In the rows, 128 means zero.
The rows of T fall into 4 groups, and each row is roughly a mix of its group's hidden directions.
T:
[[148 145 162  86 133 179 153 113 118 147 154 145]
 [168 154 155 120 142 131 143 195 107 135 137 134]
 [116 155 116 150 108 156 126 155 137 139 182 173]
 [139 125  74  97 117 144  90 119 120 138 177 127]
 [114 184 114 148 132 119 136 114 120 145 129  65]
 [ 94 143 101 129 144 130 142 115 179 120 131 183]
 [ 91 111  76 130 159  93 121  94 152 115 122 119]
 [ 92  67 134 141 127 157 115  91 145 128 144 108]
 [130 118 120 174 140 155 102 121 104 138 129  65]
 [133 130 113 139 108  57 135  93 127 143 139 162]
 [143 136 102 110 159 107 126 125 127 171 175 171]
 [167 121 171  98 113 134 105 127  90 113 108 163]
 [106 123 150 103 148  96 100 149 104  89 104 168]
 [105 118 177 102 128 125 150 122 132  94  74 112]
 [105 141  82 158 183 121 117 102 157 136 139 125]
 [127 138 121  91 139  52 115 146 134 144 133 147]
 [148 154 106  97 101  73 134 173 123 139 119 135]
 [115 136 174 135 141 107 156 170 148 113 176 130]
 [156 143 131 151 114 167 192 140 103 113 131 112]
 [125 131 168 110 146 179 125  95 119 157  88 129]
 [139 123 147  93 137 124  84  98 114 134 183 153]
 [165 154 122 125  85 145 109 154  79 138 104 117]
 [117 116 146 161 136 205 138 120 128 112 131 109]
 [117 126 105 143  88 115  78  89 162 150 114 138]
 [172 153 167 125 136 131 133 189 111 142 132 140]
 [ 97 104 180  97 141 118 151 122 138 104  89 111]
 [115 105 142 163 126 192 143  96 131 104 133 109]
 [123 140 155  76 144 168 140  86 118 147 146 148]
 [105 102 110 120 157  96 113  79 125 126  83 108]
 [135  94 111 123 121 139  67  74 126 135 131 139]
 [108  86 163 133  72 154 128 137 117  96 122 117]
 [ 85 108 161 134 170 105 163 117 124 158 107 113]
 [126 125 112 181  87  94 103 168 135 116 139 141]
 [145  93 161 143  81 144 121 139  96 113 137  87]
 [153 116 138 143  62 129 124 146 115  85 131 101]
 [157 160 114 155  97 142 137 159 120  97  86 100]
 [101 113 147 143 151 114 178 174 162 139 142 139]
 [107 102 147 125 121 120 125  66 133  87 104 157]
 [124 125  97 149  66 116  94  98 154 141 115 133]
 [105 117 140 119 170  90 146  90 155  85 115 120]
 [115 116 103 136  93 115  67  94 159 143 117 132]
 [134 128  91 161 108  80 129 170 139 105 159 128]
 [101  93 151 132 141  90 144 129  94  88 142 164]
 [101 114 168 146 154 106 161 167 154 126 162 124]
 [144 133 143 156 126 133 196 109  97  96 138 139]
 [ 92 108 144 122 178 106 151  95 169 111 131 133]
 [135 116  93 181 105  86 113 165 127 124 111 133]
 [112 150 119  94 158 158 156 108 154 124 181 133]
 [150 115  73 110 109 154 107  99 125 113 104 166]
 [ 98 148 108 101 161 152 145  98 154 129 176 142]
 [170 176 106 121  98  94 163 149 121 142 120 132]
 [135 141  96 137 120 139 118 171 131 184 144  87]
 [122 129 143  99 166 181 105 169 131 129 115  99]
 [152 139 140 158 130 148 196 119  96 105 139 130]
 [ 75 143  89 135 173 146 120 100 134 148 124 143]
 [149 151 136 146  97 149 141 180 136 123 179 146]
 [119 177 146 147 130 113 132 136 114 145 141  61]
 [125 134 156  72 150 158 144  77 125 140 141 135]
 [111 115 112 119  83  99  83 157 126  91 111 144]
 [ 81 102 130 133 139 139 145 107 173 114 151 171]
 [153 143 168 109  91 138 128 150  90 126 173 147]
 [ 97  95 127 177 113 154 123 110 149  88 139 101]
 [ 89  89 141 101 168  99  94 125 146 144 147 131]
 [152 125 129 131 115 144 100 157  81 146 132  70]
 [110 115  70 129 147  72 131 129 133 102 137 109]
 [ 89  97 131 169 121 147 130 104 157  82 128 108]
 [ 87 101 180 105 138 130 151 119 144 105  91 119]
 [135  89 159 144  85 148 115 138  92 118 132  85]
 [177 113 176  94 113 144 146 136 113 118 108  99]
 [136 125 126  78 157  66 131 152 116 107 140 127]
 [145 146 178  81 150 151 149 107 101 143 117 112]
 [145 136 140 131 127 158 198 154 110 104 137 104]
 [127 137  96 152  99  99 130 169 149 111 177 147]
 [100 129  89 115 152 121 126 110 147 129 197 122]
 [122 118  91 118 117  62 131 142 138  92 154 115]
 [ 78  98 159 126 163 127 141 104 151 104 104 104]
 [ 89 102 149 167 117 158 129 111 144 101  95  96]
 [171 147  99 143  80 143 109 155 102 144 154 137]
 [ 98 114 131 143 123 123 149  92 122 134  57 108]
 [169 138 145 134 101 142  97 155  93 147  91  98]
 [103 100 126 185 102 168 118 113 138 103 132 105]
 [175 150 133 118 114 119 113 149  79 142 104  88]
 [151 192 134 116 124 122 150 176 127 109 108 137]
 [164 142 186  97 136 154 150 120 105 147 109 115]
 [162 148 149 136 107 159 137 166  83 150 149 153]
 [ 91 105 137 136 167 115 174 147 149 170 117 135]
 [127 130 122  76 170 152 156  83 121 150 117 132]
 [147 156 102 132  86 168 117 134 162 149 110  93]
 [144 105 132 108 143  85 138 115 128 112  77  82]
 [162 180 137 145 167 145 129  95 118 154 113 149]
 [153 144 140 126  79 134  78 107 104  99 129 101]
 [125 130 121  93 130  55 115 158 117 137 126 154]
 [115 107 103 142 163 120 124 115 153 150 193 146]
 [143 127 111 161  94  97 128 174 145 100 168 127]
 [148 144 137 152  99 143 139 173 153 112 183 135]
 [149 138 176  77 141 157 149  98 108 146 124 126]
 [104 121 153 113 174 141  75 139 122  88 117 141]
 [156 152 145 142 109 169 141 164 105 165 130 164]
 [120 123 118  98 126  50 121 137 134 154 136 149]
 [147 146 151 160 148 153 187 116  95 109 135 141]
 [ 99  83 172 129 113 129 148 121 153  84 129 108]
 [ 96 105 137 113 177  95 146 102 166 115 147 138]
 [156 157 168 134  97 152 134 173  99 145 142 147]
 [130 123 143  82 140 122 103 109 117 143 187 161]
 [163 142 134 165 107 157 137 180 106 153 124 149]
 [154 105 177 115 124 128 126 112 135 115  81  84]
 [124 120 139 164 118 206 138 118 125 109 121 110]
 [122 116  84 111 115 143 126  81 115 141  73 140]
 [157 121 126  94 107 139  90  98 113  93 144 172]
 [115 156 146 102  94 111 119 144  99 125 182 160]
 [130 141 110 159  78 179 122 155 145 148 122 108]
 [147 143  93 150  63 147 129 158 137 137 128 105]
 [152 129 120 136 109 176 174 154 116 108 137  86]
 [141 152 110 168  96 138 142 146 138  90  85 100]
 [ 99 122 102 172 133 157 134 116 180 114 159 141]
 [140 116 149 160  80 138 135 124 131  75 110  94]
 [153 148 101 145  65 146 160 149 135 122 126 102]
 [156 156 110 134  80 115 187 148 129 140 129 118]
 [110  98 182 104 106 156 131 141  96 124  99 106]
 [142 140  85  97 109 140  92 122 126 132 187 131]
 [ 84 128 111 140 189 128 130  98 162 144 123 139]
 [167 170 110  92 127 111 129 152 112 164 130 164]
 [127 133 153  62 145 108 148  92 126 110 148 106]
 [113  97 138  96 162 121 106  98 119 174 159 151]
 [132 122  87 146 104  75 127 166 128 102 159 131]
 [173 127 156 115  84 130 125 159  87 127 123  97]
 [100 109 110 127 158  88 110  75 124 131  92 116]
 [124 117  84 180 103 104 115 166 153 115 136 139]
 [118 140 164  93 182 169 130 148 131 120 105 116]
 [129 135  92 160 124 141 159 130 140 119  59 124]
 [175 125 165 102 130 137  97 152  81 146 121 140]
 [147 144  78 171 117 145 112 131 139 151 172 147]
 [118  83 112 114 133 136 158 136 151 118 109 190]
 [131 140 138  83 109 113 150 138 139 135 124 198]
 [123 100 193 117 156 112 125 152 115 163 147 133]
 [126 138 146 124 175  73 121 111 108 123 137 173]
 [183 146 143 114 106 143  92 168 109 128 152 141]
 [148 131 144 142 144 124 200 126  89 107 144 136]
 [137 122  72  93 109 145  90 119 110 140 164 118]
 [171 146  95 142  82 136 107 146  97 141 154 145]
 [176 111 137 105 103 148 111 167 115 117 120 174]
 [173 137 158 111 126 133 105 177 115 126 170 149]
 [ 88 143  82 151 145 120 146 116 154 140 151  84]
 [149 160 108 127  75 152 138 176 133 122 106 109]
 [109 153  96 117 192 107 130 115 156 152 129 148]
 [109 108 173  78 142  96 156 120 140 112 110 148]
 [116 101 185 112 158 111 120 136 109 174 144 124]
 [123 117  86 187 108 105 111 166 146 116 130 134]]
Here is one row of each group, with its name. Which group are the others in?
[144 178 102 149  95 139 129 125 117 122  87  87]
(111)
[172 134 177 124  86 153 137 167 117 130 130 131]
(117)
[134 138 113 112 120  48 125 118 130 150 134 157]
(79)
[100 105 122 128 178 108 139 104 166 137 169 147]
(64)

[107 128  74 172 122  84 112 148 126 125 141 147]
(117)
[118  93 135 138 134 176 166 119 142 128 156  81]
(79)
[135 143 139 175 123 179 121 155 123 164 104 151]
(117)
[131 118  97 192 141 139 113 104 143 125 164 101]
(64)
[174 148 108 153  71 142 111 150 101 137 133 129]
(64)
[118 170  97 105 173 103 136 120 155 136 107 162]
(64)
[102 108 153 159 109 150 140 121 156  83 101  92]
(64)
[148 140 123  89 154  83 138 181 102 120 140 127]
(79)
[112 153 136 107 107 133 132 137 145 111 202 150]
(117)
[130 120 186 119 150 111 143 117 118  77 132 164]
(111)
